In the rows, 128 means zero.
T: rows in a few groups, each row roughly a mix of its group's directions:
T (111 x 10):
[[ 90 135 103 129 150 118 125 108 173 157]
 [180 167 129 116 135 147 139 144 135 157]
 [146  94 130 134 107 133 152 162  89  99]
 [108 128 151 145 155  98 134 137 175  98]
 [113 149 157 143 161 134 176 137 125 156]
 [128 169 144 137 151  84 106 101 114 141]
 [127 115 151 118 170 145 163 113 161 153]
 [141 155  85 121  94 132 111 133 104 162]
 [128 125 103 123 159 118  97 181 107 123]
 [120 100  91 102  98 145 136 168 139 113]
 [139 150 156 135 105 161 136  90 166 122]
 [118 114 112 114 130 144 164 100  89  91]
 [100 111 160 109  79 161 128 124 136 133]
 [176 145 104 115 108 106 109 103 106 112]
 [128 145 130 144 162 135  92 128 177 105]
 [133  84  88 135 135 150 160 155 115 129]
 [127  90 115 151 157 153 141 132 175 129]
 [155 127 150  99 103 112 178 125 106 125]
 [113 163 159  98 150 155 106 146 105 138]
 [146  91 117 159  95 144 157 147 128 103]
 [112  92 123 120 125  89 119 119  77 123]
 [ 83 147 148 162 159 133 143 134 130 157]
 [110 137 140 154 118 114 164 117  77 151]
 [118 124 114  79 110 126 151 169 155 129]
 [135 107 123 145 154 161 108  98 110  85]
 [153 171 142  95  96 105 115 126 142 145]
 [129 171 161 128 146 173 133 107 115 137]
 [136 101 135 105  64 135 138 135 135 112]
 [109 124 127 126 154  79  89 101 125 112]
 [ 90 116 117 149 104 160 129 131  86 150]
 [150 152 122 110  80 123 130 114  85 144]
 [135 132  81 134  98 133 101 152 122 165]
 [155 129 133 121 139 160  72 107 106 123]
 [138 182 114 103 122 132 105 133 156 157]
 [141 137 144 120 115 156 164 183 138 117]
 [193 139 154 125 146 128 155 129 128 126]
 [134 173 135 169 139  96 135 155 112 122]
 [134 163 119 153 123 136 171 138 129 173]
 [145 124 146 129 141 120 152  93 184 142]
 [181 141 103 116 125 108  96 138 155 130]
 [147 138 150  84  91 163 124 137 147 119]
 [155 124 139 125 156 142 140 167 176 144]
 [140  89 127 111 103 180 142 133 146 117]
 [132 121 158 131 106 140 183 113 162 134]
 [129 118 156 139 137  89 148 142  75 124]
 [127 110  91 102 136  88 145 157 113 153]
 [116  96 137 133 135 141 102  98 119  75]
 [149  75 114  96 112 158 139 127 114 138]
 [127 129 115 115 141 122  69 138  90 107]
 [ 72 120 121 126 112 136  98  97 141 148]
 [169 132 121  91 115 154 103 127  94 147]
 [133 121 109 135 115 116  62 135 157 126]
 [123 155  95 126  85 134 108 134 171 121]
 [173 113 145  98 115 164 131 142 102 143]
 [ 92 117 108 157 120 140 138 104 174 110]
 [128 123 136 157  69 139 146 154 129 107]
 [ 90 119 134 158  84 104 154 129 145 135]
 [140 118 110 149 132 180 130 161 119 162]
 [119 116 105 102 153  78 114 139 160 116]
 [114 157  85  97 102 134 118 101 105 122]
 [129 113  87 130 110 159 112  81 124 148]
 [157 129 126 161 160 152  90 106 116 108]
 [155  86 126 103 143 162  96 139 136 111]
 [142 110 126 134 143 180  94 143 150 102]
 [152 170 144 128 122 146 116 150 144 175]
 [ 97  75 131 157 128 145 150 121 137 107]
 [162 177 137 109 105 151 115 105 133 145]
 [163 106 127 107 140 130 177 154 152 122]
 [103 118 115 132 138  67 119 105 105 140]
 [151 154 157 184 124 151 128 116 130 119]
 [136 111 110 164 140 166 158 130 141 165]
 [128 114 184 142 132 126 134 105  85 132]
 [131 149 110 124 178  91 130 108 152 150]
 [101 161 164 139 133 101 100 125 158 147]
 [123 159 156 120 143  76 131 128 159 113]
 [133  99  80 139 136 148 110 165 150 139]
 [114 164 159 128 113  82 150 102 130 129]
 [ 83 147 141 141 123 131  84 108 100 139]
 [140 103 116 103 146  87 131 137  88 156]
 [164  90  96 143 139 116 135 134  97 102]
 [108 165 167 123 130 131 157 156 154 147]
 [146 102  83 129  99 116 121 152 107  96]
 [117 128 174 165 140 139 105 149 146 158]
 [140 156 170 108  90 132 159 126 147 116]
 [ 84  94 103 140 120 126 142 115  91 109]
 [122 167 140 130  80 155 146 114 153 116]
 [142  84 131 167 142 136 160  97 141 130]
 [ 96 137 173 131 107 162 141 159 114 131]
 [156  88 127 139 166 140 128 126 104 165]
 [148 110 125 133 133 135 114 177 172 153]
 [120 138  92 125 153 123  87 141 169 109]
 [153 126 168 116 122 169 122 137 159  99]
 [125 144  93  87 108  93 129 157 150 125]
 [102 155 132 158 101 158 134 110 163 105]
 [139 101 122 117 110 168 116  82 156 121]
 [ 99 129 138 153 132 143 120 166 151 174]
 [104 123 128 165 165 100  99  95 122 126]
 [163 150 100 114 157 139  93 145 151 147]
 [ 93 138 118 142 145 102 119 161 157  91]
 [144 102 143 134 117 106 179 126  88 121]
 [108 109  94  91 170 108 114 122 123 145]
 [129 163 147 111 105 162 100  97 104 122]
 [164 125 140 172 139 155  98 141 116 151]
 [ 88 120 106 106 151 105  97 124  94 140]
 [180 110 136 142 157 109 167 125 125 120]
 [130 116 131  98 154 158 173 118 132  92]
 [152 121 125  94 108  75 150 136 148 120]
 [116  87 131 103 140 158 157 119 163 146]
 [115 121 134 130  88 159 110  96  88 111]
 [106 125 142 112  61 144 125 138 139 122]
 [104 158  94 120 145 152  88 117 155 127]]

which group is each row in? (one row of each group first):
[139 137 139 164 131 171 167 150 135 151]  P
[143 138 181 150 124  99 149 118 100 140]  K
[168  91 110 135 156 118 146 136  96 108]  E

[125 102 131 168 124 150 149 162  92 108]  E
[144 122  77 113 148 129  97 144 104 155]  P
[ 96 125 143 165 122  90 147 129  99 154]  K
[ 97 151 126  96 175 117 110 138 114 150]  E
[137  95 134 136 136 143 141  99  90  83]  K
[110 101 122 139 157 121 107 118 176  96]  P
[125 189 121 164 132 105 116 142 136 129]  E
[113 178 128 102 131 120  95  97 148 117]  K
[151 104 107 165 168 120 141 115 104 106]  K
[119 164  80  99 127  96 147 117 132 135]  K
[157 104  99 121 128 181 118 119 133 153]  P
